In the rows, 128 means zero.
Each named turn below is shown by a few rows before and after it. Which turns, in which order, take the first row of each later pair to the second? The first pair is answered.
tozu:
[ 99 150  77 143 115 165 124 158 127 208  81 168 130 144 121  42 165 111
 109 108 130 141  92 125 179  91 124  89] => [ 69 175 117 128 121 175 145 151 116 205  76 157 104 116 151  39 162 107
 152 129 150 120  83 145 161 109 126 113]
[163 130 121 156 126 114 138 133 108 112 159  79 132 134  97 135 116 107
  97 146 130 144 106 150 117 125  98 138] => [154 137 132 152 129 120 144 131 103 113 157  73 122 122 109 134 118 105
 108 153 137 138 103 155 111 131  95 145]
[133 100 155  87 126 144 143 148  98 151 154 150 116 134 112 150 130 147
 116 104 110 100 156 146 120 168 145 126] => [144  93 131  99 122 144 134 153 100 158 150 145 123 143 102 151 137 145
  92  95 106 114 157 139 129 155 140 113]
[110 112 164 159 132 132 120 141 141 146 101 149 127 160 127 111 140 150
 146 108 110 109 143  89 132 136 146 118] => [113 114 150 169 129 137 117 142 139 151  97 140 127 163 122 110 149 147
 130 102 114 116 142  87 141 127 143 109]
vog:
[154 119 138 119 151 121 113 135 154 120  98 162 139 102 120 126 107 158
 134 146  88 135 127 125  89 136 118 115] => [147 120 144 124 154 128 116 142 150 137  85 153 134  92 137 124 121 160
 131 144  95 138 138 137  86 135 115 113]
[136 133 158  95 118 117 134 116 114  71 156 148 143 106 136 136  68 124
 173 178 119 113 106 126 107 173 124 176] => [132 119 174  94 120 124 124 127 121  88 145 168 162  99 146 131  76 131
 176 170 108 127 122 131 105 181 133 173]
[114 136 122  96 123 108 120 133 135 136 142 137 145 139  98 124 133 121
 149 109 110 118 125 132 127 137 119 141] => [110 132 128  96 124 110 119 138 134 146 138 143 149 132 102 121 138 122
 150 107 108 123 134 136 126 138 121 137]
[122 143 131 127 110 138  82 130 165 140 145 168 132 138  66 109 146 144
  71 131 114 121 109  59 173  93 138  69] => [114 136 144 128 114 145  78 138 164 161 133 175 140 128  78 105 156 148
  72 127 111 129 124  67 169  97 144  66]
vin:
[ 86 133 158 170 154 169 181 165 115 172 114 143  75 113 155  97 185 146
 156  68 169 116 168  99 165 114 123  91] => [ 84 139 155 172 153 170 182 164 112 167 114 140  72 109 155  98 185 142
 155  68 174 116 164  99 166 112 122  94]
[101 149 161 125 144 142 139 150 136 157 110 132 102 130 149 117 156 130
 143 118 136 121 140 142 129 124 132 118] => [101 156 157 127 143 145 140 145 136 153 114 126  96 129 150 117 157 125
 143 120 139 120 133 142 130 124 128 120]
[136 117 168  97 141 129 112 130 153 122 139 172 161 123 115 119 100 138
 159 130  97 140 136 137 125 141 155 143] => [134 127 160  95 151  97 137 114 131 117 154 101 105 149 110 141  94 142
 160 136 116 105 143 142 117 128 136 153]
Pairs:
Each pair is two turns apart.
[118 137  97 153 103 148 107 128 120 145  80 101 128  84 140 138 121 110
 124 149 173 165 140 147 141  99 140 119] => [118 125 105 150 108 134 109 132 115 158  81  90 124  93 144 147 124 120
 125 144 169 162 159 153 136 100 137 118] | vin, vog
[146  93  92 116 135  93 145 126 106 107 142  46 106 178  88 158 119 146
  88 124 134 127 141 103 121 116 105 136] => [117 121 121 105 142 106 167 119  95 104 134  27  74 147 123 152 124 139
 119 145 158 108 133 122 105 130 104 157] | tozu, tozu
[101 109 168 113 130 157 126 154 167 158 100 170 101 170 123 111 143 159
 141 114 122 137 153 113 145 134 164  84] => [ 87 135 152 122 133 161 145 145 150 164  91 109  58 159 142 115 160 145
 131 124 153 121 144 126 146 120 145  91] | vog, vog
[132  94 157 136 107 132 132 129 146 133 141 140 134 118 110 125 121 151
 134 149 130 107 150 140  99 112 121 124] => [136  97 129 150 101 141 126 132 144 144 132 122 132 117 108 123 136 144
 106 139 138 119 148 138 112  95 111 109] | tozu, tozu
[145 100 109  99 123 100 123 128 136 128 143 133 156 164 109 162 111 158
 119 134 100 127 153 122 117 120 136 123] => [142 131  65 122 112 128 124 126 133 133 126 105 142 145 114 149 139 130
  87 135 128 139 122 122 138  95 122 111] | tozu, vin
[106 162 127 133 123 131 142 123 112 118 117 103 102  94 139 117 141 105
 129 150 165 120 100 140 132 134 119 145] => [128 156 122 125 118 116 133 115 123  83 143 140 120 117 104 120 107 108
 137 152 143 117  86 115 135 141 128 146] | vog, vog
[163  88 123 106 108 127 124 107 104 100 132 128 155 123 107 141 121 126
 158 143 134 145 144 152 124 118  96 147] => [163 102 113 109 104 138 124 105 107  91 130 132 156 114 108 134 124 117
 156 149 139 147 126 149 129 115  94 147] | vin, vin
[111 163 149 111 132 146 126 134 161 103 145 204 125 125 114 105 105 137
 157 120  98 129 140  99 121 159 156 159] => [118 140 134 127 131 150 107 149 167 133 131 209 146 130 112 102 126 143
 127  99  90 154 160 102 131 148 155 137] | vog, tozu
[132 118 149 126 104 126 100 135 159 149 136 190 135 130 123 113 113 157
 133 100 103 135 132 142 128 124 149 124] => [116 128 146 129 119 102 125 127 132 167 133 105  74 139 140 133 126 160
 130 101 132 104 150 162 119 108 128 132] | vog, vin
[ 81 153 158 107 121 145 121 108 142 120 116 167  72 119 118 111 135  70
 143 127 100 110  95  76 114 116 117 144] => [ 95 135 155 108 117 138 109 116 150 117 123 191  95 134 103 115 127  79
 137 117  80 117 103  67 117 116 124 139] | vog, tozu
[116 136  94 145 123 122 118 134 131 157 107 112 148 114 144 143 150 137
 127 136 178 140 168 178 140 104 126  77] => [104 160 116 128 128 116 138 118 122 132 122  96 118 107 154 148 132 134
 161 161 189 111 149 181 124 118 126 102] | vog, tozu
[129 123 118 117 143 108 144 120 117 139 128  87 107 126 149 134 132 125
 126 133 152 109 151 141 111 120 115 133] => [134 116 133 105 141  96 143 116 119 123 142 108 113 135 138 139 112 131
 143 138 140 102 149 135 106 132 125 143] | tozu, vog
[143  73 135 108 139 100 139 141 109 128 151 108 167 106 131 147  92 120
 130 156 113 131 141 145 119 153 138 153] => [150  92  89 124 134 105 142 131 106 113 156  74 144 113 115 146 100 104
 102 157 130 128 116 137 135 132 121 145] | tozu, vin
[152 136  84 160 120 154 129 122 116  91 136 144 159  84 122 134 112  97
  84 138 171 156 102 123 149  99 121 120] => [143  82 131 152 136 136 119 147 112 147 119 148 183  92 144 147 130 133
  90 111 150 168 180 150 133 110 131 112] | vin, vog
[141  90 156 143 151 103 144 113 140 118 166 186 160 140  97 107 105 164
 150 112  99 143 142 103  81 119  99 151] => [112  88 172 154 159 126 144 130 130 172 124 156 147 107 144 101 151 164
 140 105 123 154 172 135  77 115  94 143] | vog, vog
[123 124 132  98 127 150 130 162 121 137  88 108 150  64 140 117 168 132
 133 110 112 152 130 153 123 115 138 112] => [130 150 101  99 124 139 147 143 110 109 107  64 113  76 126 123 158 118
 130 125 132 128 102 144 127 103 121 122] | vog, vog
[125 115 151 132 141 128 135 138 125 129 115 121 107 119 138 136 136 136
 138 121 140 112 119 127 119 135 143 147] => [131 104 153 132 139 122 131 141 128 130 117 131 115 125 132 139 131 142
 138 115 133 116 126 125 117 138 145 143] | tozu, vog
[101 117 167 142 166 133 113 160 137 187  84 146  93 148 138 128 172 159
 113 103 107 112 178 135 132 106 150  96] => [103 152 130 144 161 121 137 135 118 157 103  83  41 159 128 138 162 142
 105 120 137  82 141 128 136  88 127 107] | vog, vog
[125 131  71 122 119  95 142  87 129  67 158 113 123 126  91 139  88 126
 144 142 112  95 130 132 122 134 110 120] => [131 121  78 117 119  97 133  91 138  67 160 142 144 130  87 138  82 133
 152 136  98 101 135 127 121 140 119 116] | vog, vin
[119 138 143 134 143 143 110  99 119 133  70 159 135  96 138 120 173 137
 122 122 135 135 129 149 119 121 146 148] => [117 148 136 133 150 123 126  86 103 128  81 113  98 113 135 131 169 137
 123 125 148 112 129 152 115 111 135 155] | vin, vin
[156  59 158  67 130 100 162 101 146 115 178 142 166 102 170 126 104 129
 171 159 105 148 120 148  98 137 109 154] => [182  50  74 110 116 111 136 112 151 138 160 111 178 119 142 121 140 114
  87 130 110 183 116 133 135  93  89 110] | tozu, tozu
[109 163 111 123 152 143 142 114 112 138 137 102  75  87 151 112 119  85
  99 133 167 165 118 150 127 123 131 132] => [124 125 160  89 158 108 137 113 127 109 170 169 108 118 125 123  67 115
 146 133 121 154 139 135 106 154 160 149] | tozu, tozu
[108  89 195 122 140 118 140 149 114 185 106  98 147 108 182 138 157 171
 169 141 133 116 179 165  82 145 123 124] => [103 170 136 143 119 168 154 126 111 142 100  74 115  69 183 110 167 116
 151 173 180 111  81 148 106 126 104 128] | vog, vin
[110 128 178 129 132 111 135 137 119 153 110 141 121 118 156 110 141 151
 140 120 128 136 161 146 115 141 150 128] => [106 165 152 139 126 129 143 126 114 138 107 114  95 103 160 102 149 127
 132 136 153 127 123 142 125 130 135 130] | vog, vin
[157 127 124 117 121 108 119 100 145 133 143 101 135 149  80 187 145 118
 127 124  87  86  94  97  90 167 116  83] => [160 127 110 124 119 114 112 102 149 138 139 105 144 148  75 183 154 117
 115 118  85  95  93  95  96 162 117  75] | tozu, vog
